(in the rows, 128 means zero)
Each named turn below is shown by a few rows before and after it. Which turns, in which order, take the first row of each later pair to the second? The first pair is answered.
T (before -> after):
[ 90  77 131 110 117 122 142  74 150] -> [133  95 141 129 134 133 104  53 105]
[114 110 124 124 114 129 148 141 145] -> [111 111 113 125 116 129 135 115 108]
[122 112 134 120 132 138 162 159 110] -> [117 111 126 119 131 137 156 146  93]
H (before -> after):
[149 132 119 133 151 125 115  89 114] -> [150 132 121 134 152 127 115  92 111]
[133 156 132 107 122 111 140 142 142] -> [143 130 153 109 128 122 153 144 133]
[ 67 137  69 120  93  93 139 171 169] -> [134 123 123 143 124 124 152 238 110]
F (before -> after):
[146 138 151 139 129 141 133 150 155] -> [155 147 141 142 135 141 118 138 106]
[121 137 128 126 131 131 143 169 137] -> [128 126 124 126 139 135 128 133  86]
[155 163  94 128 138 124 132 197 100] -> [152  80 120 124 141 138 121  88  66]
G (before -> after):
[135  83 104 134 155 133 142 158  84] -> [ 97  87  71 121 137 115 136 117 112]
[145 150 136 145 133 131 108 160 147] -> [138  96 156 137 136 142 137 152 122]
[120 119 138 149 129 140 135 156 105] -> [ 92 108 123 139 118 133 137 128 116]

Between the rows of a pair lie two turns.
[143 128 130 137 125 138 129 132 109] -> [140 129 133 135 121 136 137 147 136] | F then F
[ 96 217 105 107 122 107 117 129 143] -> [167 189 165 136 149 138  83  92 121] | F then T
[134 130 118 144 122 141 142 152  82] -> [147 127 126 149 126 144 127 126  79] | G then T
[171 139 150 145 139 133 128 152 131] -> [118 120 130 124 120 120 161 156 165] | T then G
[151  89 140 116 117 128 136 143 134] -> [122 118 102 108 104 110 120 119 150] | T then G
[152 131 132 147 147 139 112 127 149] -> [126 101 127 135 139 136 127 101 148] | G then G
[124  92 153 123 133 140 175 188 132] -> [126  98 127 126 141 139 137 124  45] | T then T
[161  99 168 149 144 127 141 202  90] -> [ 74 142  81 121 101  78 107 107 172] | G then G
[149 173 153 139 136 138 160 165 169] -> [119 166 130 125 131 131 180 182 123] | T then H
[138 127 139 114 141 141 121 160 132] -> [120 130 128 110 131 131 115 136 164] | H then G
[ 97 142  92 104 120 104 120 101 116] -> [117 109 119 106 133 122 143 121  71] | H then G
[104  86 139 114 119 129 145  89 162] -> [ 86 158  82 108 116 110 137 138 118] | F then T
[176 153 148 151 126 135 114 153 204] -> [162 162 135 144 124 131 135 192 190] | F then T
[136 163 100 156 128 133 164 150 122] -> [166 135 133 169 140 150 150 119 114] | F then T
[149 141 122 160 130 163 102 104 185] -> [101 126  91 138 114 152 115  75 167] | T then T
[107  99 118 125 130 140 127 105 114] -> [147 133 130 140 143 149 111 143 105] | G then H
[168 128 151 142 149 131 119 145 124] -> [128 113 130 128 131 118 115  89 160] | F then H
[101 136 114 122 127 117 135 144  93] -> [129 123 141 133 138 128 127 140  80] | H then T
[141  81 173 143 138 130 110 107 149] -> [167 141 159 155 149 128  89 153 123] | H then H
[ 64 111 104 103 106 111 164 124 153] -> [125 177  94 131 130 118  90  96  82] | T then G
[125 138 102 112 131 113 122 112 126] -> [133 111 119 112 136 123 136 116 103] | H then G
[135 132 120 127 127 130 141 159 132] -> [122 113 113 120 126 129 141 130 106] | G then T
[112  98 129 129 123 161 126 138 103] -> [115 154 106 135 119 147  96 139 133] | G then G
[158 116 155 153 106 103 116 121 154] -> [127 120 129 142  96  91 122 117 165] | H then T
[155 159 134 147 105 107 126 114 158] -> [131 123 142 135  99 109 164 132 162] | H then T
[121 117  70 102 124 109 126 123 150] -> [140  86  96 105 138 127 146 150 100] | H then G
[121 110 129 133 130 128 128  76 109] -> [129 174 107 137 132 117 128 151 110] | F then F
[145 126 154 144 130 147 111 110 131] -> [144 149 142 144 131 140 100 117 132] | H then H
[133 140 127 139 132 126 110 125 158] -> [117 119 130 130 126 127 136 139 160] | H then T
[139 104 145 128 131 125 139 154 124] -> [117 138 114 124 119 108 119 130 157] | G then G
[155 144 126 139 136 128 117 111 159] -> [159 149 129 139 137 132 132 147 151] | T then H
[141 151 116 130 151 131 104 125  81] -> [108 141 100 120 137 120 104  87 112] | H then H
[126 131 135 135 136 108 121 131 171] -> [103 124 120 123 130 102 139 141 158] | H then T
[147 140 138  97 132 130 141 145  88] -> [147 112 152  97 132 136 146 126  95] | T then F
[104 125 113 122 122 122 108  89  90] -> [111  88 151 122 120 130 131  94 149] | H then F
[104  79 130 123 120 128 167 127 138] -> [102 121 106 123 118 120 166 171 126] | F then G
[162 117 183 146 109 140 108 106  56] -> [142 190 130 142  97 114  79 106  73] | H then H
[140 148 144 146 130 126  98  94 177] -> [139 126 157 145 130 131 112  90 177] | G then H
[125 148 149 101 138 120 154 137 142] -> [122 128 150  98 141 125 150 110 112] | F then H
[127 118 145 130 134 131 137 111 194] -> [136 175 119 137 138 122 105 120 173] | T then G
[153  92 154 144 132 136 112  82 191] -> [137 181 104 138 127 113 119 179 179] | T then F
[125 113 137 140 142 114 158 169 183] -> [135 160  98 143 155 110 117 152  79] | H then F
[153 176 144 142 128 133 132 192 110] -> [113 132 119 121 124 130 137 125  42] | T then F
[115  73 134 135 124 156 127  73 175] -> [180 103 164 159 152 177 124 153 118] | H then H
[136 157 112 134 132 121  95 115 104] -> [154 131 151 138 139 135 129 167 134] | G then T
[143  79 167 131 114 122 136 125 129] -> [111 116 125 122  97  99 117  97 162] | T then G
[176 136 144 138 125 121 101 145 164] -> [130  78 140 116 111 116 126  97 161] | G then G
[163 163 160 114 147 129 127 175 129] -> [162 122 182 111 146 138 142 160 144] | F then T
[176 205 118 143 138 133  63 112 146] -> [129 131 126 124 121 130  87  41 190] | H then H
[137 111 119 115 124 116 121 117 119] -> [150 131 123 121 126 117 113 128 135] | G then T
[129 119 112 117 111 141 158 166 102] -> [102 124  87 109  98 126 136 110 123] | F then G
[117 113  99 118 140 113 120  79 134] -> [147 159 109 132 146 113 115 135 170] | G then T
[142 100 140 121 133 138 150 138  86] -> [100 134  98 109 111 110 146 130 151] | H then F
[138  84 143 108 103 156 155 124  60] -> [139 140 129 111 100 144 166 200  93] | F then F
[150 146 165 153 128 125 106 125 114] -> [127 115 170 144 118 121 120 101 148] | H then T
[109 104 116 120 104 117 123  63 169] -> [172 128 150 148 124 133  95  82 167] | T then T
[ 94 139 104 129 114 118 171 140 106] -> [ 89 118 115 126 111 119 177 125 126] | F then F
[119 146 121 144 130 115 124 135 119] -> [125 117 144 144 133 123 141 141 125] | H then F
[160 100 173 145 136 142 120 118 172] -> [ 99  82 125 119 120 127 127  69 130] | T then T
[143 147 120 135 135 137 124 166  38] -> [ 83 118  86 110 114 119 135 109  55] | G then H
[130 126 134 144 131 127 128 160  92] -> [103 151 101 136 118 109 115 138 117] | H then H
[116 114 106 135 127 131 110 102 101] -> [117 109 120 138 123 131 110  96 152] | G then F
[118 132 100 119 107 124 144 136 156] -> [116 137  91 117 109 123 146 142 132] | G then T
[164 117 147 154 147 143 147 174 110] -> [132  80 132 140 139 139 141  99  85] | G then T
[ 96  88 111 137 120 125 152  84 161] -> [154  87 154 158 147 149 161 149 104] | H then H
[108 141 125 137 117 114  96 169 157] -> [123 116 142 141 127 128 110 183 103] | T then H
[143  91 167 124 112 153 148 171 118] -> [ 98 146 107 108  95 123 140 181 136] | G then F
[134 138 151 161 100 135 131 174 138] -> [123 155 127 156  98 127 127 175 111] | H then F
[143 154 119 140 136 125 138 178  54] -> [ 76 144  72 115 109  99 134 108  91] | G then G
[153  84 191 133 155 150 177 211 175] -> [ 89  70 109 106 147 131 139  80  25] | T then T
[135 150 113 144 136  92 147 177 144] -> [108 124 108 133 124  86 156 137 169] | H then H
[118  75 162 132 135 149 149 102 133] -> [118 181 104 140 131 122  93  99 135] | H then T
[130 103 137 123 122 135 120 129 111] -> [129 101 142 123 121 138 129 141 126] | T then T
[106  79 117  98 130 134 134  94 127] -> [170 160 129 130 148 138  99 160 130] | G then G
[137 114 128 162 145 142 108 141 151] -> [117 134  98 153 140 132 113 157 124] | T then F
[113 173 103 134 137 118 131 157 103] -> [159 125 158 153 152 143 113 106 104] | F then T
[135 136 136 140 116 145 152 134 148] -> [124 148 120 136 112 139 148 129 151] | G then H
[179 107 162 150 153 151 139 143 143] -> [ 95  80 108 114 129 128 160  95 113] | T then T
[211 158 158 154 145 150 125 171 138] -> [ 97  93 101 109 104 121 146  51 175] | G then G
[ 85 123  89 109 117 109 142 127 161] -> [149  95 154 133 143 142 153 170 142] | G then H
[144 117 158 155 131 141 136 134 129] -> [136 149 138 155 123 129 118 130 155] | H then G
[107 110 115 106 118 113 136 115 144] -> [136 122 126 115 133 125 141 159  99] | H then G
[194 132 176 157 159 152 110 162 114] -> [147 155 123 135 148 135 131 193  58] | T then F
[130 123 126 135 113 122 172 119 200] -> [ 97 126  89 119 104 111 173 100 164] | G then T
[126 131 118 117 121 129 147 132 172] -> [106 127 102 107 116 124 151 124 145] | G then T
[107 161  93 130 126 109 112 110 119] -> [158 128 147 146 147 134 124 141  87] | T then G
[142 147 126 136 148 137 123 155  87] -> [ 99 158  91 121 129 115 115 115 125] | H then H
[171  83 147 114 132 116  95  67  93] -> [177 180 114 120 131  99  99 183 111] | F then F
[ 91 122 103 118 107 122 132 101 118] -> [150 144 138 141 129 140 126 162  93] | G then G
[132 105 121 135 116  99 133 154 173] -> [106  96  97 122 110  92 136 130 136] | G then T
[127 182  93 130 122 117  96 107 123] -> [132  89 140 123 133 144 145 114  69] | G then G
[126 103 124 135 143 134 164 144 131] -> [111 141  88 133 138 120 142 129 114] | H then F
[140 163 128 140 138 128 102 122 138] -> [117  97 144 126 136 136 136 102 116] | G then G
[177 199 127 135 126 133 133 217 152] -> [219 137 187 149 143 159 131 179 140] | F then T
[147 106 154 146 136 141 111 100 146] -> [146 124 144 146 135 136 102  98 154] | G then G
[ 54  99  94 112 110 104 141  93 123] -> [187 146 173 170 152 141  89 143 134] | T then T
[166 108 162 148 116 139 154 109 194] -> [112  96 124 125  99 123 161  72 176] | G then T
[151 165 121 145 143 132  96 139 110] -> [103  96 118 122 130 128 127  88 103] | G then G
[171 159 124 146 141 114  97 133 138] -> [169 109 143 143 143 123 104  92 118] | F then G
[163 118 139 120 164 137 108  98 107] -> [146 105 148 113 152 131 132 113 179] | F then G
[198 184 141 164 161 141  92 156  85] -> [ 54 131  80 100 109 102 183 164 154] | T then T
[161 112 163 142 141 144 123 136 106] -> [115 130 134 126 119 122 148 162 173] | G then F
[109  89 152 138 115 134 151 114 217] -> [ 67 117  95 123 102 113 134  81 185] | G then T
[154 148 121 133 149 114  80 107 107] -> [133 124 119 125 141 111  87  76 128] | H then H
[109 164  81 149 132 124  92  87 124] -> [102 167  88 149 124 120 109 115 178] | F then F
[ 53 110  71 108 106 105 160  88 139] -> [208 165 156 177 157 146  92 129 131] | T then T
[122 126 108 103 119 102 101 122 147] -> [152  97 142 110 133 121 119 154 112] | G then G
[111 150  99 141 110  98 102 167 134] -> [102  89 126 136 104 105 114 113 166] | F then F
[119 139 140  98 132 123 151 203  96] -> [ 80  93 133  81 120 119 163 150  99] | T then H
[140  90 139 118 124 133 145 164 108] -> [133 148 104 119 119 117 122 175 113] | H then H
[139 114 162 141 128 126 121 124  87] -> [130 162 129 139 123 111 101 126  96] | H then H
